Each row below has a hidden score, from 0 to 40, with 20 about the middle. What is it? The score is a weighted sum of the row's numbers plus the product of two more (or one squared), each taken from its middle value.
"0.6 -1.4 0.9 -0.8 -1.3 1.2 -0.9 0.7 1.4 -0.4 0.8 -1.8 1.3 1.0 0.4 0.6": 24
"0.6 0.1 1.2 0.2 0.5 -0.5 -1.0 0.6 -0.1 0.0 -0.3 1.4 0.0 -0.4 -1.2 1.5": 19
"0.8 0.5 -0.2 -0.1 0.2 -1.2 -0.2 0.5 -0.3 -0.3 0.1 0.8 -0.5 -0.1 -0.7 0.3": 26
"0.6 0.3 -0.1 0.6 0.3 -0.3 -0.6 0.4 0.0 -0.7 -0.1 0.3 0.1 -0.3 0.0 -0.8": 12
"-2.0 1.3 -1.1 0.9 -0.1 -0.2 1.6 -1.6 -1.1 0.9 -2.1 0.7 -1.6 -2.8 -0.7 -1.3": 35
"0.2 0.7 -0.4 0.9 0.0 -0.1 -0.2 0.6 -0.3 -0.2 -0.8 0.4 -0.3 -0.6 0.1 -0.8": 9
"-1.9 -2.1 -1.1 1.0 0.0 0.0 1.6 -1.7 -1.1 0.8 2.2 0.4 -0.6 1.5 -0.9 -1.3": 15
"0.5 -0.4 1.9 -1.7 0.6 1.9 -1.4 0.5 2.1 -0.2 0.6 -1.8 0.7 0.8 2.0 1.6": 20
"0.8 0.4 -0.2 -0.1 0.2 -1.1 -0.2 0.4 -0.3 -0.3 0.1 0.8 -0.5 -0.1 -0.8 0.3": 26
"0.9 -1.8 1.9 -1.6 -1.5 1.7 -1.4 0.7 1.7 -0.5 1.1 -2.2 1.7 1.8 0.6 1.6": 20
"0.8 0.4 -0.2 0.0 0.2 -1.1 -0.2 0.4 -0.3 -0.3 0.1 0.8 -0.5 -0.1 -0.7 0.3": 25
"0.2 0.3 -0.4 0.3 0.2 -0.3 -0.1 -0.1 -0.5 -0.4 -0.8 0.9 0.4 0.3 -0.4 0.1": 24
"0.4 0.4 -0.2 0.9 0.2 -0.4 -0.5 0.7 -0.2 -0.8 -0.4 0.3 -0.3 -0.3 -0.2 -0.7": 7
"-2.0 1.3 -1.1 0.9 -0.1 -0.1 1.6 -1.6 -1.1 0.9 -2.1 0.7 -1.6 -2.7 -0.7 -1.3": 34
"0.7 -2.0 1.9 -1.7 -1.7 1.9 -1.4 0.8 2.1 -0.5 1.1 -2.3 1.7 2.0 0.5 1.6": 24
"-1.9 -2.1 -1.1 1.0 0.0 0.0 1.6 -1.8 -1.1 0.6 2.2 0.4 -0.6 1.5 -0.9 -1.4": 18
"0.3 0.3 -0.4 0.4 -0.3 0.8 -0.2 0.1 -0.4 -0.6 -0.8 0.9 -0.5 -0.7 0.1 0.2": 8
"0.4 0.1 -0.3 0.6 -0.1 -1.1 -0.3 0.5 -0.3 -0.1 -0.2 -0.4 0.5 -0.1 1.2 0.2": 20
"0.7 0.8 -0.4 -0.1 -0.4 -0.4 0.1 0.4 -0.3 -0.3 0.2 0.5 0.1 -0.6 -0.6 0.0": 20
"0.9 -1.6 1.9 -1.6 -1.3 1.4 -1.4 0.7 1.2 -0.5 0.9 -2.1 1.7 1.5 0.7 1.6": 18
"0.2 1.0 -0.4 0.5 -0.2 -0.5 -0.1 0.0 -0.6 -0.1 -0.3 0.2 -0.2 -1.0 0.2 -0.1": 10
"0.5 -2.0 1.9 -1.7 -1.7 1.9 -1.4 0.8 2.1 -0.4 1.0 -2.3 1.7 2.0 0.5 1.6": 22
"0.8 0.4 -0.2 -0.1 0.2 -1.2 -0.2 0.5 -0.3 -0.3 0.1 0.8 -0.5 -0.1 -0.7 0.3": 27
"0.6 -0.7 0.2 -0.1 -0.8 0.5 -0.4 0.7 0.4 -0.3 0.5 -1.6 1.0 0.1 0.6 0.2": 16
"0.8 0.4 -0.2 -0.1 0.2 -1.2 -0.2 0.5 -0.3 -0.3 0.1 0.8 -0.5 -0.1 -0.7 0.3": 27
"-1.9 2.0 -1.1 1.0 0.1 -1.4 1.6 -1.8 -1.1 0.6 -1.1 0.3 -0.7 -2.1 -0.8 -1.4": 18
"0.4 -0.4 1.9 -1.7 0.6 1.8 -1.4 0.3 2.1 -0.1 0.6 -1.7 0.7 0.8 2.2 1.6": 23
"0.8 0.4 -0.2 0.0 0.2 -1.1 -0.2 0.4 -0.3 -0.3 0.1 0.7 -0.5 -0.1 -0.7 0.3": 24
"0.8 0.4 -0.2 -0.1 0.2 -1.2 -0.2 0.5 -0.3 -0.3 0.1 0.8 -0.5 -0.1 -0.7 0.3": 27
"0.5 0.2 -0.3 0.7 -0.1 -1.0 -0.5 0.5 -0.3 0.1 -0.2 -0.5 0.4 0.0 1.0 0.1": 15
"0.4 -0.4 1.9 -1.7 0.6 1.8 -1.4 0.3 2.1 -0.1 0.6 -1.7 0.7 0.8 2.1 1.6": 22
"-1.7 2.0 -1.1 0.8 0.0 -1.4 1.6 -1.8 -0.9 0.5 -1.1 0.3 -0.6 -1.9 -0.8 -1.4": 23
"0.8 0.7 -0.2 0.0 -0.4 -0.3 -0.2 0.6 -0.3 -0.3 0.4 0.5 0.1 -0.5 -0.9 0.3": 13
"0.5 -0.4 1.9 -1.7 0.6 1.9 -1.4 0.4 2.1 -0.1 0.6 -1.7 0.7 0.8 2.1 1.6": 22
"0.4 0.2 -0.3 0.2 0.3 -0.3 -0.2 0.1 -0.4 -0.4 -0.7 1.1 0.3 0.2 -0.8 0.3": 25
"0.8 0.7 -0.2 0.1 -0.3 -0.3 -0.2 0.7 -0.3 -0.3 0.3 0.5 0.0 -0.5 -0.8 0.3": 12
"-0.9 -1.6 -0.9 0.5 0.2 -0.5 1.6 -0.5 -0.8 0.8 1.2 0.4 -0.3 1.0 -0.1 -1.1": 23
"0.8 0.4 -0.2 -0.1 0.2 -1.2 -0.2 0.5 -0.3 -0.3 0.1 0.8 -0.5 -0.1 -0.7 0.3": 27
"-1.8 -2.1 -1.1 1.0 0.0 -0.1 1.6 -1.6 -1.1 0.9 2.2 0.4 -0.6 1.5 -0.9 -1.3": 15
"-1.4 -2.0 -1.0 0.8 0.1 -0.2 1.6 -1.1 -1.0 1.1 1.9 0.4 -0.5 1.4 -0.7 -1.3": 15
"-1.4 1.6 -0.8 0.9 0.1 -1.1 0.7 -1.4 -1.0 0.3 -0.9 0.2 -0.5 -1.7 -0.1 -0.9": 13
"-1.9 2.0 -1.1 0.9 0.1 -1.4 1.6 -1.8 -1.0 0.6 -1.1 0.3 -0.6 -2.0 -0.8 -1.4": 20
"0.4 -0.4 1.9 -1.7 0.6 1.8 -1.4 0.3 2.1 -0.1 0.6 -1.7 0.7 0.8 2.1 1.6": 22
"0.4 -0.4 1.9 -1.7 0.6 1.8 -1.4 0.3 2.1 -0.1 0.6 -1.7 0.7 0.8 2.1 1.6": 22
"0.5 -0.4 1.9 -1.7 0.6 1.9 -1.4 0.4 2.1 -0.1 0.6 -1.8 0.7 0.8 2.0 1.6": 20
"0.8 0.7 -0.2 0.0 -0.3 -0.3 -0.2 0.7 -0.3 -0.3 0.3 0.5 0.1 -0.5 -0.9 0.3": 13
"0.8 0.7 -0.2 0.0 -0.3 -0.3 -0.2 0.7 -0.3 -0.3 0.4 0.5 0.1 -0.5 -0.9 0.3": 13
"-1.9 2.0 -1.1 0.9 0.1 -1.4 1.6 -1.8 -1.0 0.6 -1.1 0.3 -0.7 -2.1 -0.8 -1.4": 21
"0.8 -2.0 1.9 -1.7 -1.6 1.8 -1.4 0.7 1.9 -0.5 1.1 -2.2 1.7 1.9 0.6 1.6": 23
"0.1 0.4 -0.5 0.4 -0.2 0.7 -0.1 0.1 -0.5 -0.7 -0.9 0.6 -0.4 -1.1 0.3 -0.1": 10
"0.3 0.2 -0.3 0.2 0.2 -0.3 -0.1 0.0 -0.4 -0.4 -0.7 1.1 0.3 0.3 -0.7 0.3": 26
"-0.5 -0.7 -0.6 0.6 0.2 -0.9 0.2 -0.9 -0.7 0.0 0.4 0.3 -0.2 0.7 0.3 -0.6": 28
"0.8 0.4 -0.2 0.0 0.2 -1.1 -0.2 0.4 -0.3 -0.3 0.1 0.8 -0.5 -0.1 -0.8 0.3": 24
"0.6 0.1 -0.1 0.4 0.5 -0.1 -0.7 0.4 0.4 -0.7 -0.1 0.2 0.2 -0.4 0.1 -0.7": 16
"0.4 0.2 -0.3 0.2 0.3 -0.3 -0.2 0.1 -0.4 -0.4 -0.6 1.2 0.3 0.2 -0.8 0.3": 27
"-1.3 1.9 -1.1 0.7 -0.1 -1.3 1.6 -1.6 -0.8 0.3 -1.1 0.3 -0.5 -1.7 -0.8 -1.3": 23
"-0.3 0.4 -0.5 0.5 0.1 -0.3 0.1 -0.5 -0.6 -0.3 -1.0 0.5 0.5 0.3 0.1 -0.4": 22
"0.8 0.4 -0.2 -0.1 0.2 -1.2 -0.2 0.5 -0.3 -0.3 0.1 0.8 -0.5 -0.1 -0.7 0.3": 27
"0.5 -0.4 1.9 -1.7 0.6 1.9 -1.4 0.5 2.1 -0.2 0.6 -1.8 0.7 0.8 1.9 1.6": 19
"-0.1 -0.2 -0.5 0.4 0.2 -1.3 0.0 -0.5 -0.6 -0.2 -0.2 0.5 -0.2 0.4 0.2 -0.2": 32
"0.4 0.2 -0.3 0.3 -0.3 0.7 -0.2 0.2 -0.4 -0.5 -0.7 1.0 -0.6 -0.6 0.1 0.3": 10
"0.1 0.3 0.0 -0.1 0.3 -0.3 -0.5 0.8 -0.3 -0.7 -0.6 0.1 -0.1 0.1 0.1 -0.8": 25
"0.5 0.3 -0.3 0.8 -0.2 -0.9 -0.5 0.3 -0.2 0.2 -0.3 -0.6 0.4 0.0 0.7 -0.3": 16
"0.8 0.4 -0.2 0.0 0.2 -1.0 -0.2 0.4 -0.3 -0.3 0.1 0.7 -0.5 -0.1 -0.7 0.3": 23
"0.7 -2.0 1.9 -1.7 -1.7 1.9 -1.4 0.7 2.0 -0.5 1.1 -2.3 1.7 2.0 0.6 1.6": 23
"0.8 0.4 -0.2 -0.1 0.2 -1.2 -0.2 0.5 -0.3 -0.3 0.1 0.8 -0.5 -0.1 -0.7 0.3": 27
"0.5 0.1 0.1 0.4 -0.1 -1.1 -0.5 0.7 -0.2 -0.2 -0.1 -0.2 0.8 -0.3 1.3 0.7": 23
"0.8 0.4 -0.2 0.0 0.2 -1.1 -0.2 0.4 -0.3 -0.3 0.1 0.8 -0.5 -0.1 -0.8 0.3": 24
"0.4 0.2 -0.3 0.3 -0.3 0.8 -0.2 0.1 -0.4 -0.5 -0.7 1.0 -0.6 -0.7 0.1 0.3": 9
"0.7 0.3 -0.2 0.1 0.1 -1.0 -0.2 0.3 -0.2 -0.4 0.0 0.7 -0.4 -0.1 -0.6 0.3": 24
"0.8 0.5 -0.2 -0.1 0.2 -1.2 -0.2 0.5 -0.3 -0.3 0.1 0.8 -0.5 -0.1 -0.7 0.3": 26
"0.5 0.2 -0.3 0.3 -0.3 0.7 -0.2 0.2 -0.4 -0.4 -0.6 1.2 -0.7 -0.6 0.1 0.3": 10
"-1.3 -2.0 -1.0 0.7 0.1 -0.2 1.6 -0.9 -0.9 1.1 1.8 0.4 -0.4 1.3 -0.6 -1.3": 15
"0.0 0.5 -0.5 0.4 -0.2 0.6 0.0 0.1 -0.6 -0.6 -1.0 0.5 -0.4 -1.2 0.4 -0.2": 10
"0.5 0.1 0.1 0.1 0.4 -0.4 -0.4 0.3 -0.3 -0.2 -0.4 1.4 0.2 0.1 -1.0 0.6": 28
"-0.2 -0.8 -0.9 1.0 0.0 -0.3 1.6 0.6 -0.4 0.5 0.8 0.2 -0.5 0.4 -0.9 -1.3": 14
"0.5 0.2 -0.3 0.3 -0.3 0.7 -0.2 0.2 -0.4 -0.4 -0.6 1.3 -0.8 -0.6 0.1 0.3": 10
"-1.2 0.4 -0.8 0.7 0.2 -0.1 0.7 -1.3 -0.9 0.3 -1.0 0.1 0.7 0.4 -0.1 -0.9": 18
"-1.5 1.9 -1.1 0.8 0.0 -1.3 1.6 -1.7 -0.9 0.4 -1.1 0.3 -0.5 -1.9 -0.8 -1.4": 21
"0.5 0.2 -0.2 0.0 0.4 -0.4 -0.2 0.2 -0.4 -0.3 -0.5 1.2 0.3 0.2 -0.9 0.3": 30
"0.5 0.2 -0.2 0.0 0.4 -0.4 -0.2 0.2 -0.4 -0.3 -0.5 1.3 0.3 0.2 -0.9 0.3": 32
"0.6 -0.4 1.9 -1.3 0.7 1.8 -1.5 0.7 2.0 -0.3 0.3 -1.4 0.6 0.8 1.0 1.6": 9
"-1.1 -0.3 -1.0 0.4 0.3 0.0 1.6 -0.5 -0.5 1.3 -0.5 0.6 -0.6 -0.2 -1.2 -1.3": 23
"0.0 -0.3 -0.5 0.9 0.0 -0.4 1.1 0.6 -0.3 0.0 0.3 0.2 -0.4 0.0 -0.6 -1.1": 17
"0.3 0.2 0.0 0.7 0.0 -0.4 -0.4 0.5 -0.2 -0.8 -0.2 0.1 -0.2 -0.3 0.1 -0.9": 13
"0.8 0.8 -0.2 -0.1 -0.4 -0.3 -0.2 0.6 -0.3 -0.3 0.4 0.5 0.1 -0.6 -0.9 0.3": 14
"0.8 0.5 -0.2 -0.1 0.2 -1.2 -0.2 0.5 -0.3 -0.3 0.1 0.8 -0.5 -0.1 -0.7 0.3": 26
"0.5 -2.0 1.9 -1.7 -1.7 1.9 -1.4 0.8 2.1 -0.4 1.0 -2.4 1.7 2.0 0.5 1.6": 23
"-1.6 1.6 -1.0 0.9 0.0 0.1 1.6 -0.2 -0.9 1.2 -1.5 0.5 -0.9 -1.8 -0.7 -1.3": 1
"-0.1 1.6 -1.1 0.3 -0.3 -1.0 1.5 -0.7 -0.5 -0.1 -0.8 0.2 -0.1 -1.2 -0.2 -1.1": 30
"-1.7 1.4 -1.0 0.6 -0.4 0.2 1.6 -1.0 -0.9 1.5 -1.9 0.9 -1.2 -2.2 -0.3 -1.3": 8
"0.4 -0.4 1.9 -1.7 0.6 1.8 -1.4 0.2 2.1 0.0 0.6 -1.7 0.7 0.8 2.2 1.6": 23
"-1.8 1.4 -1.1 0.7 -0.3 0.1 1.6 -1.1 -1.0 1.4 -2.0 0.8 -1.3 -2.3 -0.4 -1.3": 14
"-1.8 1.6 -1.0 0.9 0.0 0.0 1.6 -0.5 -0.9 1.3 -1.5 0.5 -0.9 -2.0 -0.7 -1.3": 3
"0.5 0.3 -0.2 0.9 -0.2 -0.7 -0.4 0.2 -0.2 0.4 -0.3 -0.6 0.4 0.0 0.2 -0.7": 14
"0.5 -0.4 1.9 -1.7 0.6 1.9 -1.4 0.4 2.1 -0.2 0.6 -1.8 0.7 0.8 2.0 1.6": 19
"0.4 -0.4 1.9 -1.7 0.6 1.9 -1.4 0.4 2.1 -0.1 0.6 -1.7 0.7 0.8 2.1 1.6": 22
"-1.2 1.4 -0.9 0.4 -0.5 0.3 1.6 -0.6 -0.8 1.5 -1.8 1.0 -0.9 -1.8 0.1 -1.2": 1
"-0.8 -1.5 -1.0 1.1 0.0 -0.1 1.6 -0.2 -0.7 0.9 1.4 0.2 -0.5 0.9 -1.0 -1.3": 10
"-1.9 -2.1 -1.1 1.0 0.0 0.0 1.6 -1.8 -1.1 0.7 2.2 0.4 -0.6 1.5 -0.9 -1.4": 17
"0.7 0.5 -0.3 0.5 -0.1 -0.3 -0.2 0.8 -0.2 -0.6 0.0 0.4 -0.2 -0.4 -0.5 -0.1": 11
"-1.9 2.0 -1.1 1.0 0.1 -1.4 1.6 -1.8 -1.1 0.6 -1.1 0.3 -0.7 -2.1 -0.8 -1.4": 18
"0.4 -0.4 1.9 -1.7 0.6 1.8 -1.4 0.3 2.1 -0.1 0.6 -1.7 0.7 0.8 2.1 1.6": 22
"0.5 0.2 -0.3 0.3 -0.3 0.7 -0.2 0.2 -0.4 -0.4 -0.6 1.3 -0.8 -0.6 0.1 0.3": 10
"0.1 0.3 -0.4 0.4 0.2 -0.3 0.0 -0.2 -0.5 -0.4 -0.9 0.8 0.4 0.3 -0.2 0.0": 24
"0.9 -1.2 1.9 -1.5 -1.0 0.9 -1.4 0.7 0.7 -0.5 0.7 -2.0 1.6 1.1 0.8 1.6": 17
"0.8 0.6 -0.2 0.2 -0.3 -0.3 -0.2 0.7 -0.3 -0.4 0.3 0.5 0.0 -0.5 -0.8 0.3": 11
"-1.8 2.0 -1.1 0.9 0.0 -1.4 1.6 -1.8 -1.0 0.5 -1.1 0.3 -0.6 -2.0 -0.8 -1.4": 20
"0.5 -0.4 1.9 -1.7 0.6 1.9 -1.5 0.6 2.1 -0.3 0.4 -1.8 0.7 0.8 1.4 1.6": 15
"0.5 -0.4 1.9 -1.7 0.6 1.9 -1.5 0.6 2.1 -0.2 0.5 -1.8 0.7 0.8 1.7 1.6": 17
"-0.5 -1.3 -1.0 1.0 0.0 -0.2 1.6 0.1 -0.6 0.7 1.2 0.2 -0.5 0.8 -1.0 -1.3": 14
"0.2 0.0 -0.2 0.8 0.0 -0.4 0.3 0.4 -0.2 -0.4 0.1 0.2 -0.4 -0.1 -0.2 -1.0": 15
"0.8 0.7 -0.2 0.1 -0.3 -0.3 -0.2 0.7 -0.3 -0.3 0.3 0.5 0.0 -0.5 -0.8 0.3": 12
"0.6 -2.0 1.9 -1.7 -1.7 1.9 -1.4 0.8 2.1 -0.4 1.1 -2.3 1.7 2.0 0.5 1.6": 22
"0.5 0.2 -0.2 0.1 0.4 -0.4 -0.2 0.2 -0.4 -0.3 -0.5 1.2 0.3 0.2 -0.9 0.3": 29
"0.8 0.4 -0.2 -0.1 0.2 -1.2 -0.2 0.5 -0.3 -0.3 0.1 0.8 -0.5 -0.1 -0.7 0.3": 27
"0.8 0.4 -0.2 0.0 0.2 -1.1 -0.2 0.4 -0.3 -0.3 0.1 0.8 -0.5 -0.1 -0.8 0.3": 24
"0.8 0.6 -0.3 0.3 -0.2 -0.3 -0.2 0.8 -0.2 -0.4 0.2 0.4 -0.1 -0.4 -0.7 0.2": 11
"0.5 0.0 -0.2 0.5 -0.1 -1.2 -0.2 0.6 -0.3 -0.2 -0.2 -0.3 0.7 -0.1 1.3 0.3": 25
"0.0 0.8 -0.4 0.1 -0.4 0.5 0.6 -0.2 -0.5 0.4 -0.9 1.1 -0.5 -1.0 0.7 -0.5": 16
"0.5 0.1 -0.3 0.7 -0.1 -1.0 -0.4 0.5 -0.3 0.0 -0.2 -0.5 0.4 -0.1 1.1 0.2": 16
"-1.5 1.1 -0.7 0.8 0.0 0.1 0.7 -0.8 -0.9 0.6 -1.4 0.4 -0.7 -2.1 0.0 -0.9": 10
"0.5 -2.0 1.9 -1.7 -1.7 1.9 -1.4 0.8 2.1 -0.4 1.0 -2.4 1.8 2.0 0.4 1.6": 23
"-1.5 -2.1 -1.1 0.8 0.0 -0.1 1.6 -1.3 -1.0 1.1 2.0 0.4 -0.5 1.4 -0.8 -1.3": 15
"0.8 0.4 -0.2 -0.1 0.2 -1.1 -0.2 0.4 -0.3 -0.3 0.1 0.8 -0.5 -0.1 -0.8 0.3": 26
"-1.9 -2.1 -1.1 1.0 0.0 0.0 1.6 -1.8 -1.1 0.7 2.2 0.4 -0.6 1.5 -0.9 -1.4": 17
"-2.0 1.4 -1.1 0.8 -0.2 0.0 1.6 -1.3 -1.0 1.2 -2.0 0.8 -1.5 -2.5 -0.5 -1.3": 23
"0.7 -0.6 0.1 0.0 -0.7 0.4 -0.3 0.7 0.2 -0.3 0.4 -1.6 1.0 0.0 0.6 0.2": 14
"-1.5 -2.1 -1.1 1.1 0.1 0.0 1.6 -1.3 -1.0 1.0 1.9 0.3 -0.4 1.2 -1.0 -1.3": 14
"-1.9 -2.1 -1.1 1.0 0.0 0.0 1.6 -1.7 -1.1 0.8 2.2 0.4 -0.6 1.5 -0.9 -1.3": 15
"-1.6 0.3 -1.1 0.7 0.2 0.0 1.6 -1.3 -1.0 0.8 -1.0 -0.1 0.9 0.4 -0.8 -1.4": 25
"-0.2 -0.7 -0.5 0.3 0.3 -1.0 0.6 -0.3 -0.6 -0.1 -0.1 0.6 -0.2 0.4 0.3 -0.4": 35
"0.4 0.2 -0.3 0.3 -0.3 0.7 -0.2 0.2 -0.4 -0.5 -0.6 1.2 -0.7 -0.6 0.1 0.3": 10
"-1.0 1.7 -1.1 0.9 0.0 0.0 1.6 0.4 -0.7 1.0 -1.4 0.5 -0.8 -1.4 -0.6 -1.3": 3
"0.2 0.3 -0.4 0.3 0.2 -0.3 -0.1 0.0 -0.5 -0.4 -0.8 1.0 0.4 0.3 -0.5 0.2": 25
"-2.0 1.3 -1.1 0.9 -0.1 -0.1 1.6 -1.6 -1.1 1.0 -2.1 0.8 -1.6 -2.7 -0.6 -1.3": 31
"0.5 -0.4 1.9 -1.7 0.6 1.9 -1.5 0.6 2.1 -0.3 0.4 -1.8 0.7 0.8 1.5 1.6": 15
"0.5 -0.4 1.9 -1.7 0.6 1.9 -1.4 0.4 2.1 -0.1 0.6 -1.7 0.7 0.8 2.1 1.6": 22
"0.5 -2.0 1.9 -1.7 -1.7 1.9 -1.4 0.8 2.1 -0.4 1.0 -2.4 1.8 2.0 0.5 1.6": 22
"0.6 0.3 -0.1 1.0 -0.2 -0.7 -0.3 0.1 -0.2 0.7 -0.3 -0.7 0.4 0.0 -0.1 -1.1": 13
"-1.7 -2.1 -1.1 0.9 0.0 -0.1 1.6 -1.5 -1.0 1.0 2.1 0.4 -0.6 1.5 -0.8 -1.3": 16
"0.4 0.2 -0.3 0.3 -0.3 0.7 -0.2 0.2 -0.4 -0.5 -0.7 1.1 -0.7 -0.6 0.1 0.3": 10
"-0.5 1.7 -1.1 0.5 -0.2 -1.1 1.6 -1.1 -0.6 0.1 -1.0 0.2 -0.3 -1.4 -0.5 -1.2": 26
"0.7 0.3 -0.2 0.1 0.1 -0.9 -0.2 0.3 -0.2 -0.4 0.0 0.7 -0.4 -0.1 -0.6 0.3": 23
"-0.1 0.3 -0.5 0.4 0.2 -0.3 0.0 -0.3 -0.6 -0.4 -0.9 0.7 0.4 0.3 0.0 -0.2": 23
"0.7 0.3 -0.2 0.1 0.1 -0.9 -0.2 0.3 -0.2 -0.4 -0.1 0.7 -0.4 -0.1 -0.5 0.2": 25
"0.2 1.3 -1.0 0.2 -0.3 -0.8 1.2 -0.4 -0.5 -0.3 -0.6 0.2 0.0 -1.0 0.1 -0.8": 29
"0.2 0.1 -0.4 0.3 0.3 -1.4 -0.1 -0.2 -0.5 -0.2 -0.6 0.7 -0.4 0.1 -0.1 0.2": 31
"0.8 0.4 -0.2 -0.1 0.2 -1.2 -0.2 0.5 -0.3 -0.3 0.1 0.8 -0.5 -0.1 -0.7 0.3": 27
"0.8 0.5 -0.2 -0.1 0.2 -1.2 -0.2 0.5 -0.3 -0.3 0.1 0.8 -0.5 -0.1 -0.7 0.3": 26
"0.5 -0.4 1.9 -1.7 0.6 1.9 -1.4 0.4 2.1 -0.2 0.6 -1.8 0.7 0.8 2.0 1.6": 19
"0.5 0.0 -0.2 0.5 -0.1 -1.2 -0.2 0.6 -0.3 -0.2 -0.1 -0.2 0.8 -0.1 1.3 0.3": 27
"0.6 -0.2 0.1 -0.2 0.6 -0.4 -0.1 0.1 0.0 -0.3 -0.5 1.0 -0.1 -0.7 -0.8 -0.5": 34
"0.5 -0.4 1.9 -1.7 0.6 1.9 -1.4 0.5 2.1 -0.2 0.6 -1.8 0.7 0.8 1.9 1.6": 19
"0.0 0.4 -0.3 0.1 0.2 -0.2 -0.1 0.2 -0.5 -0.2 -0.9 0.0 0.5 0.3 -0.1 -1.0": 24
"-1.9 -2.1 -1.1 1.0 0.0 0.0 1.6 -1.7 -1.1 0.9 2.2 0.4 -0.6 1.5 -0.9 -1.3": 14
"0.7 -0.4 1.9 -1.0 0.7 1.7 -1.6 0.7 1.8 -0.3 0.2 -1.2 0.6 0.7 0.8 1.6": 4
"-1.9 2.0 -1.1 0.9 0.1 -1.4 1.6 -1.8 -1.0 0.6 -1.1 0.3 -0.7 -2.1 -0.8 -1.4": 21
"0.8 0.7 -0.2 0.0 -0.3 -0.3 -0.2 0.7 -0.3 -0.3 0.3 0.5 0.1 -0.5 -0.8 0.3": 14
"0.5 -2.0 1.9 -1.7 -1.7 1.9 -1.4 0.8 2.1 -0.4 1.0 -2.4 1.8 2.0 0.5 1.6": 22
"0.4 0.3 -0.1 0.3 0.1 -0.6 -0.5 0.4 -0.2 -0.8 -0.3 0.4 -0.4 -0.2 -0.1 -0.7": 23
"-1.5 1.5 -1.0 0.5 -0.4 0.2 1.6 -0.8 -0.9 1.5 -1.9 0.9 -1.1 -2.0 -0.1 -1.3": 5
"-1.1 0.4 -1.0 0.5 0.2 0.0 1.6 -0.7 -0.9 0.7 -1.0 -0.1 1.0 0.5 -0.8 -1.4": 30
"-1.3 1.7 -1.0 0.9 0.0 0.0 1.6 0.1 -0.8 1.2 -1.5 0.5 -0.8 -1.6 -0.7 -1.3": 1
"0.8 0.4 -0.2 -0.1 0.2 -1.2 -0.2 0.5 -0.3 -0.3 0.1 0.8 -0.5 -0.1 -0.7 0.3": 27
"0.5 -0.4 1.9 -1.7 0.6 1.9 -1.5 0.5 2.1 -0.2 0.5 -1.8 0.7 0.8 1.8 1.6": 17
"0.4 -0.4 1.9 -1.7 0.6 1.8 -1.4 0.2 2.1 0.0 0.6 -1.7 0.7 0.8 2.2 1.6": 23
"0.4 0.0 -0.3 0.6 -0.1 -1.1 -0.3 0.6 -0.3 -0.1 -0.2 -0.4 0.5 -0.1 1.3 0.3": 19
"-0.3 1.5 -1.1 0.9 0.0 -0.1 1.5 0.7 -0.5 0.5 -1.2 0.5 -0.7 -1.0 -0.5 -1.3": 11
"-1.9 2.0 -1.1 1.0 0.1 -1.4 1.6 -1.8 -1.1 0.6 -1.1 0.3 -0.7 -2.1 -0.8 -1.4": 18
"0.4 0.3 -0.1 0.3 0.1 -0.6 -0.5 0.5 -0.2 -0.9 -0.4 0.4 -0.4 -0.2 -0.1 -0.8": 24
"0.8 -0.8 1.9 -1.3 -0.7 0.5 -1.4 0.8 0.3 -0.5 0.5 -1.8 1.5 0.7 0.8 1.6": 14
"-1.9 -2.1 -1.1 1.0 0.0 0.0 1.6 -1.7 -1.1 0.7 2.2 0.4 -0.6 1.5 -0.9 -1.4": 16
"0.2 -0.1 -0.3 0.3 0.3 -1.2 0.0 -0.2 -0.5 -0.2 -0.6 0.7 -0.4 0.1 -0.1 0.0": 31
"0.5 -0.4 1.9 -1.7 0.6 1.9 -1.5 0.5 2.1 -0.2 0.5 -1.8 0.7 0.8 1.8 1.6": 17
"0.5 0.3 -0.1 0.3 0.1 -0.7 -0.4 0.4 -0.2 -0.8 -0.3 0.4 -0.4 -0.2 -0.1 -0.6": 23
"-1.9 -2.1 -1.1 1.0 0.0 0.0 1.6 -1.8 -1.1 0.7 2.2 0.4 -0.6 1.5 -0.9 -1.4": 17
"0.5 -0.4 1.9 -1.6 0.6 1.9 -1.5 0.7 2.1 -0.3 0.4 -1.7 0.7 0.8 1.3 1.6": 14
